In the data rows, 128 means zero.
Here are some points:
[105 144 156 100  87 156 152 156 160  78 179 129 100 101 156 179]
[161 145  97 150 109 152 129 112 125 148  94 122 178 148  99 112]
[136 147 138 121 103 140 130 106 152 122 145 152 112 132 142 142]
[124 178 147 132  86 178 163  77 205  96 205 232   3 103 172 187]
[117   0  83  33 226   2  84 255  43 142 113   0 100 115 102  57]
[ 96   0  78   0 255   0  69 255   0 131 113   0  84 114 120  25]
[123 116 125 127 145 101 120 117 118 136 138 137 119 126 127 110]
[117 225 121 116  29 255 198 172 187  85  80  69 187 198 117 247]
[132 118 126 108 130 124 126 147 118 136 113 114 134 132 122 124]
[118 120 133 133 151  84 119 101 126 130 145 156 111 114 132 109]
[137 140 135 155 112 178 126 118 160 102 147 142 120 131 132 146]
[159 118 119 217 145 110 110 100 120 119 160 138 118 102 129  83]
[113 166 137 109 100 122 153 104 134 144 118 146 115 125 139 143]
[142 102 126  91 133 144 115 195 131 128 114  91 132 135 118 131]
[128 155 130 126  92 193 149 133 143 111 117 119 136 139 127 167]
[163 173 119 154  75 194 165 135 122 148  99 123 134 151 128 138]
[113 150 131 156 117 137 141  98 138 123 142 151 119 130 134 139]
[115  40  89  74 166  43  99 255  99 136 175  73  55 100 132 100]
[140 136 126 122 115 136 126 108 121 136 116 129 144 132 117 128]
[134   0 144  93 255   0   0 192  40 162 196 136  83  58 142   0]
[129 158 121 177 113 162 148 109 132 128 114 133 145 139 126 137]
[131 109 126  91 135 111 127 165 109 141 108  96 130 124 118 122]
[110 156 105 157 114 151 171 146 114 132  99  90 147 143 129 153]
[125 135 134 129 134 131 119  97 136 130 132 145 146 132 121 124]
[130 144 124 132 123 137 146 128 128 134 118 124 139 135 124 134]
[214 197  91 125  38 233 197 193 111 193  30  82 129 150 105 164]
[155   0 136  49 182  51  50 253 103  80 207  94  50  79 133  85]
[167 178 149 232 151 117  84   0 230 102 212 255 131 117 147 125]
[116 171 150 140 120 160 127  48 180 107 146 190 136 135 138 161]
[134 144 125 135 114 148 143 125 137 124 122 124 137 131 126 145]
[131 126 136 132 140 117 116 102 144 117 149 153 122 122 130 123]
[110 165 110 162 104 152 167 139  97 146  87  99 144 139 125 152]
[144 154 127 157 111 185 131 113 166 100 130 132 150 136 126 151]
[103 169 157  62  47 144 131  31 170 146 167 225  53  90 144 190]
[142 109 133 101 131 159 126 186 133 103 129  88 129 129 121 147]
[130 135 135 139 133  93 116  85 116 144 129 153 125 121 130  97]
[134 129 149 144 133 122  91  61 152 107 168 187 126 116 138 119]
[ 93 124 129 119 136 120 140 152 128 120 138 120 111 134 139 141]
[100 183 105 154 101 159 180 125 107 180  46  87 185 166 113 157]
[111 105 128 107 152  97 103 119 125 119 152 129 140 124 125 104]
[138 145 148 119  99 164 129  97 152 120 128 160 109 122 131 150]
[174 210  95 136  41 246 202 192 128 152  32  61 207 181  93 178]
[133 140 135 113 112 137 121 116 138 129 142 163 112 124 130 137]
[118 139 133 110 103 171 141 132 130 126 113 120 131 128 114 150]
[ 96 232 255  78  27 241 111   0 242   0 212 255  43  93 211 248]
[102   0  96   0 255   0  69 255  11 105 137   0  82 111 121  37]
[119 131 134 131 135 111 126 107 130 125 138 144 120 121 135 124]
[123 155 132 122  92 195 150 138 147 111 116 112 137 144 127 174]
[101 118 149 132 161  76 102  78 145 115 160 177  95 108 151 110]
[125 175 133 124  87 210 155 144 175 104 124 112 156 148 128 183]
[124 125 118 126 124 143 144 166 109 133 105  88 133 136 123 132]
[129 149 125 139 127 127 142 103 136 137 128 143 138 129 129 127]
[148 195 125 198  77 217 147  77 136 125  87 128 195 165 109 149]
[122 151 137 147 126 142 131  90 121 126 111 129 150 134 125 134]
[113 158 130 119 102 127 147 109 135 133 124 137 121 129 131 147]
[ 96  51 124  29 183  12 115 224  66 156 103  73 103 115 132  80]
[131  68 128 108 153  88  91 157 100 127 143 123 101 102 124 103]
[142 143 128 160 127 143 125  78 154 125 149 166 132 128 129 125]
[138 173 123 161  97 190 146 117 163 122 128 144 144 146 125 164]
[127 132 125 129 126 124 133 124 129 135 125 132 128 129 128 129]
[131 151 127 149 112 146 136  92 132 129 123 148 138 135 126 132]
[ 91 155 141 162 122 175 133  77 175  86 168 161 145 131 137 171]
[ 99 100 137 127 171  65  99  84 134 134 158 176  95 113 144 102]
[145 145 124 162 112 171 135 122 162  96 151 142 124 127 132 153]
[121 147 140 126 110 151 130 103 145 114 139 149 111 122 138 149]
[115 130 113 129 126 136 140 134 149 115 146 122 128 129 124 151]
[131 144 129 127 111 144 136 105 147 125 140 156 116 120 134 142]
[137 148 137 125 109 146 134  92 157 132 150 164 101 128 138 145]
[124 128 131 117 130 115 133 132 125 133 129 134 116 125 131 129]
[112 165 107 170 111 142 172 131 117 138 102 108 144 142 129 145]
[121 111 126 113 133 124 132 160 121 125 128 113 114 127 132 135]
[114 147 133  80  94 133 167 151 117 134 118 119 105 135 149 154]
Here are 35 more points, each followed by its number:
[153 134 126 183 111 138 124 102  77 141 101 117 146 122 126  94] 0
[101  87 144  98 177  87  99 131 141 134 146 138 127 131 129 129] 1
[136 169 110 190 106 160 158  98 138 133 103 123 157 141 120 138] 2
[147 180 122 182 102 154 138  35 142 162 103 187 166 138 121 129] 3
[134 159 124 149 105 171 148 116 145 122 119 132 137 138 123 149] 4
[ 94  68 176  91 244  24  77 123 201  53 185 117 143 108 158  99] 5
[110 120 137 143 155 112 125 104 137 115 143 148 122 118 138 130] 6
[142  61 123  85 163  88  91 197 116 120 150 102 104 106 130  98] 7
[136 143 125 163 116 169 128 118 159 112 141 143 127 134 126 141] 8
[154  65 133  88 180  67  94 176  95 122 145 111  87  97 141  83] 9
[127 146 135 136 114 149 134 110 154 109 147 153 110 122 139 144] 10
[135 120 107 144 141 136 135 172 117 121 116  89 146 135 124 128] 11
[163  29 141 120 237   0  53 131  90 141 176 136 134 105 139  10] 12
[120 177 124 157  86 169 153  80 133 143 105 150 140 139 123 159] 13
[122 154 124 141 115 145 148 121 155 114 148 125 137 135 130 146] 14
[166   6 117  57 193  41  62 249  99 108 170  80  83  94 129  76] 15
[164  33 122 107 204  10  57 175  89 147 153 131  80 101 138  45] 16
[114 158 124 170 117 120 140  83 155 122 160 161 110 132 143 140] 17
[139 112 126 109 128 148 126 165 128 113 128 106 128 128 124 137] 18
[130 109 126 123 138 110 119 137 119 128 132 126 123 123 126 116] 19
[137 202 134 173 106 169 146   0 135 218  75 194 173 144 101 108] 20
[141 147 126 169 133 130 121  63 159 107 158 177 134 123 130 126] 21
[123  62 128  85 163  85 104 221 116 111 137  62 136 129 126 113] 22
[ 87 189 155 156  99 140 136  28 136 111 139 206  98 115 149 144] 23
[125 124 128 130 141 100 124 114 122 134 132 136 124 125 130 117] 24
[159 143 132 129  82 189 122 130 135 134 120 145 109 133 133 142] 25
[ 95 102 127 147 206   0 100  57 137 140 198 205 100  88 150  79] 26
[134 146 116 124 106 149 133 127 111 167  75 106 155 140 114 116] 27
[141 137 141 135 128 144 123  95 138 124 134 141 145 127 130 124] 28
[118  72 109  90 169  97 114 208 106 131 137  61 136 131 112 112] 29
[116 140 128 148 137 121 136  99 136 133 130 137 152 138 129 126] 30
[130 177 116 163  82 212 165 110 159 123 118 144 142 154 125 174] 31
[170 141 123 154 137 143 124 113 138 130 122 135 149 128 129 111] 32
[149  51 124  86 180  50  75 179  94 133 154 126  80 106 139  62] 33
[176  23 120 151 208  85  62 194 129  76 190  95 105 100 133  58] 34
Which three of these numbered points are nearest to each point below by angle, seen from the average point of the first points? Their numbers follow each, nearest first.
[128  65 136 105 156  70  80 149  79 121 153 130  96  97 128  87] > 33 16 9
[ 94 162 139 124 116 161 156 114 159 115 131 131 133 148 143 157] > 14 31 4
[138 157 121 150 105 173 147 121 145 130 124 132 139 139 123 148] > 4 31 2
[152 144 124 144 101 164 131 124 127 121 122 122 130 128 125 133] > 25 4 2
[150 151 138 182 131 129 113  45 181 125 164 205 126 122 132 127] > 21 17 28
[ 90  98 129  30 133  73 135 205 107 140 101  87 111 145 142 136] > 22 29 7
[121 185 110 141  73 191 190 143 116 157  74  97 137 149 116 166] > 4 31 13
[145 208 106 227  88 198 173  80 131 145  78 118 180 155 115 140] > 2 4 13
[139 103 131  99 125 155 113 183 134 107 129  93 133 126 121 139] > 18 22 29
[133 141 138 113 109 135 126 110 129 135 124 135 137 134 117 127] > 20 3 28
[145   0 205  91 255   0   0  65  63 117 195 146  99  63 168   0] > 12 16 33
[129  91 125 122 164  82 104 144 111 128 134 117 130 119 126  99] > 19 12 16
[ 90 182 140 182 167  95 128   6 168 140 129 193 191 155 128 120] > 30 21 3
[147  74 113 246 158  96  74 115 105 110 171 150 113 112 112  80] > 34 12 6
[136  72 133 110 163  70  91 142 105 130 136 134 100  98 123  92] > 16 33 19
[140 103 132 100 131 158 112 173 138 101 137 109 130 130 124 144] > 18 22 29
[132 128 149 147 141 123  96  66 152 103 167 180 127 121 137 118] > 21 6 28
[148 124 123 148 129 129 126 128 110 133 119 122 130 129 119 114] > 0 32 19
Now 35 new points, numbered from 0 again:
[123 122 135 127 145 117 116 119 136 122 137 132 131 128 129 124] 0
[139 129 149 109 117 161  96 101 125 116 116 128 152 131 113 123] 1
[113 130 131 107 127 113 126 107 122 147 115 141 139 131 120 127] 2
[136 149 125 152 121 133 137  92 135 137 120 150 142 134 123 127] 3
[128 135 135 146 156 111 126 101 148 114 143 148 118 121 140 116] 4
[151 133 173 134 135 128 103  52 133 119 129 161 146 122 135 112] 5
[113 139 143 168 140 132 127  75 148 104 159 162 136 127 138 133] 6
[124 205 109 104  40 184 194 155  88 183  38  89 144 148 115 177] 7
[157 174 108 138  56 206 157 142 112 154  62 109 141 146 109 155] 8
[124 201 112 166  85 177 167  85 173 122 139 161 142 147 126 172] 9
[163 184 129 205  97 255 147 107 199  77 143 141 191 171 115 183] 10
[126 143 110 143 124 126 154 150 116 148 107 106 143 140 123 131] 11
[129 118 127 138 133 124 124 139 119 119 133 119 121 119 127 122] 12
[161 113 110 128 115 141 136 173 114 141 121 109 123 132 121 121] 13
[152 107 131 198 147 116 105 100 125 127 152 141 123 115 136  93] 14
[139 148 138 134 120 145 124  95 139 123 121 144 146 129 128 132] 15
[136 136 138 126 116 148 125 119 125 134 113 128 134 132 127 133] 16
[167 129 127 178 119 188 119 148 164  99 139 116 137 139 119 149] 17
[164 197 194 137  76 216 143  32 206  58 186 234  66  94 188 181] 18
[115 146 135 157 145 123 131  89 142 129 127 147 148 136 133 127] 19
[146   7 131  57 178  57  52 239  99  97 180  88  79  84 132  79] 20
[154   0 124  43 210  33  37 255 106  92 188  71  87  93 125  72] 21
[133 164 132 153  95 194 148 102 156 109 129 144 137 146 131 164] 22
[117 202 127 128  65 240 169 134 147 113 106 109 164 157 122 209] 23
[133 193  95 109  54 166 206 156  92 191  37  83 136 148 112 161] 24
[140 171 119 138  97 159 151 107 140 145 118 156 121 135 128 148] 25
[139 143 142 163 125 140 118  65 151 109 163 174 126 118 137 122] 26
[161 143 164 133 146 164 114  60 148 100 138 162 171 134 129 113] 27
[115 151 135 118 106 136 146 108 136 132 124 145 116 124 133 149] 28
[140 146 131 145 107 168 134 123 150 103 145 138 122 127 131 148] 29
[127 201 139 186  90 200 143   4 168 104 156 181 174 134 129 160] 30
[120 152 126 144 126 132 141 109 146 128 135 146 120 131 135 137] 31
[131  71 129 130 194  51  85 135 114 133 149 134 124 106 135  77] 32
[126 142 142 116 101 170 137 124 140 125 113 124 137 140 122 153] 33
[185 220  59 161   0 255 222 174  68 202  10  77 150 166  65 192] 34
Which three of these numbered points are nearest to each point below by angle, seen from the average point of the first points? Their numbers follow each, nearest first.
[120 108 144 172 200  22 103  65 143 127 181 176 110  89 149  70] > 4 0 32
[109 113 144 111 148 108 115 126 132 115 141 129 133 122 130 128] > 0 32 21
[112 150 139 112 102 137 142 109 138 129 126 147 115 126 137 150] > 28 25 18
[130 153 118 117  99 143 160 141 114 152  94 114 129 134 126 143] > 24 7 34
[152 164 111 133  78 200 165 147 114 132 101 115 122 144 118 153] > 8 34 7
[124  90 140 132 196  82  90 119 134  94 160 131 166 119 126  88] > 0 32 4
[162  97 104 109 109 133 117 184 105 158 109  92  99 126 114 108] > 13 20 21
[ 95 138 136 158 143 119 126  92 151 106 160 170 112 132 137 147] > 6 26 31
[142  54 112 129 196  20  83 143 101 149 146 109 127 108 118  57] > 32 12 21
[135 180 121 152  83 160 155  92 139 150 105 155 122 134 125 150] > 25 9 28
[126 144 133 143 123 146 130 102 137 120 130 139 136 134 126 136] > 30 15 3
[120 162 153 140 105 148 133  88 162  93 163 171  97 114 146 156] > 18 26 30
[107 170 125 183  96 134 162  70 138 132 154 162 117 134 135 142] > 31 30 9
[130 133 116 133 116 145 130 132 126 131 122 126 135 136 120 136] > 34 8 11
[121 139 130 143 132 143 131 111 143 106 142 130 129 128 132 141] > 6 30 26
[142 155 122 144 117 120 134  85 128 153 121 153 147 129 115 114] > 3 15 19
[142 182 110 161  84 161 163  84 129 151 111 160 115 126 128 139] > 25 9 3
[134 171 128 138  99 151 152 104 135 140 109 146 132 129 126 142] > 25 9 28
